In the data rows, the value 128 means zero.
Some points, one per row:
[138 127 139 171 166 183  95 152  95  83 137  91 127 128]
[156 133 109 111 144 126 135 132 150 136 147 150 109 153]
[215  75 190 157 181 197  59  96 172 125 218 136  43 207]
[111 128 151 137 146 156 118 121  85  79 130 121 142 113]
[128 161 106 115 164 141 143 136  99  87 114 119 131 129]
[160 108 147 133 166 160 105  96 136 116 170 154  85 165]
[ 97 173 103 134 127 130 148 167  74  89  85  93 176  73]
[141 111 168 190 148 184  76 134 111  94 152  79 120 126]
[102 163 108 156 145 147 126 190  75  85  95  72 164  89]
[151 123 131 118 151 137 120 119 154 137 157 146 104 160]
Here are 16 more points, each followed by its number:
[131 123 132 131 119 122 120 141 141 149 131 119 116 131] 0
[100 212  38  29 172  87 219 136  85  93  73 178 161 103] 1
[ 99 132 117 104 115  94 150 106 127 140 114 153 144 115] 2
[ 90 143 122 101 114 104 163 126 121 130 105 146 149 120] 3
[ 78 191  71 122 122 100 171 187  76 112  58  94 194  65] 4
[111 118 135 128 106 120 128 120 112 124 123 122 146 114] 5
[200  46 198 153 129 164  74  78 194 161 208 143  50 199] 6
[ 98 144 114 137 105 112 141 145 110 130 106 109 167  91] 7
[132  87 171 106 134 136 117  35 118 116 162 182 108 157] 8
[152 167 105 134 187 152 129 172 101  88 120 106 126 129] 9
[145 112 141  99 142 119 130  90 147 137 144 165  95 153] 10
[134 116 146 138 121 142 110 122 123 130 129 113 127 131] 11
[118 133 124 105 129 116 139 118 122 119 123 151 127 124] 12
[130 127 132 158 103 115 113 155 147 157 123  88 137 123] 13
[145 113 147 135 156 157 107 118 126 108 140 139 113 146] 14
[115 155 103 109 113 100 153 142 125 137 102 131 149 115] 15
Which three of these numbered points are nearest to each point below, looking only along the 3 directions in which the first points spread most? Their numbers follow each, nearest first.
[202  71 187 171 139 173  60 116 193 165 202 120  43 188] > 6 14 10
[ 99 132 124  92  99  88 168  83 128 131 107 169 146 112] > 2 3 12
[107 147 115  99 120 113 154 137 114 121 106 139 141 114] > 3 15 2
[138 125 134 143 152 149 121 127 125 105 141 120 125 132] > 11 14 0
[120 150 117  88 196 158 160  91  79  55 136 175 124 136] > 12 2 5
[ 77 155  93  77  87  62 183 117 119 141  85 164 173  95] > 1 3 2
[103 139 126 131 124 123 138 138 112 117 110 121 148 109] > 5 7 9
[125 144 115 119 139 130 143 134 120 111 117 140 129 139] > 12 5 2
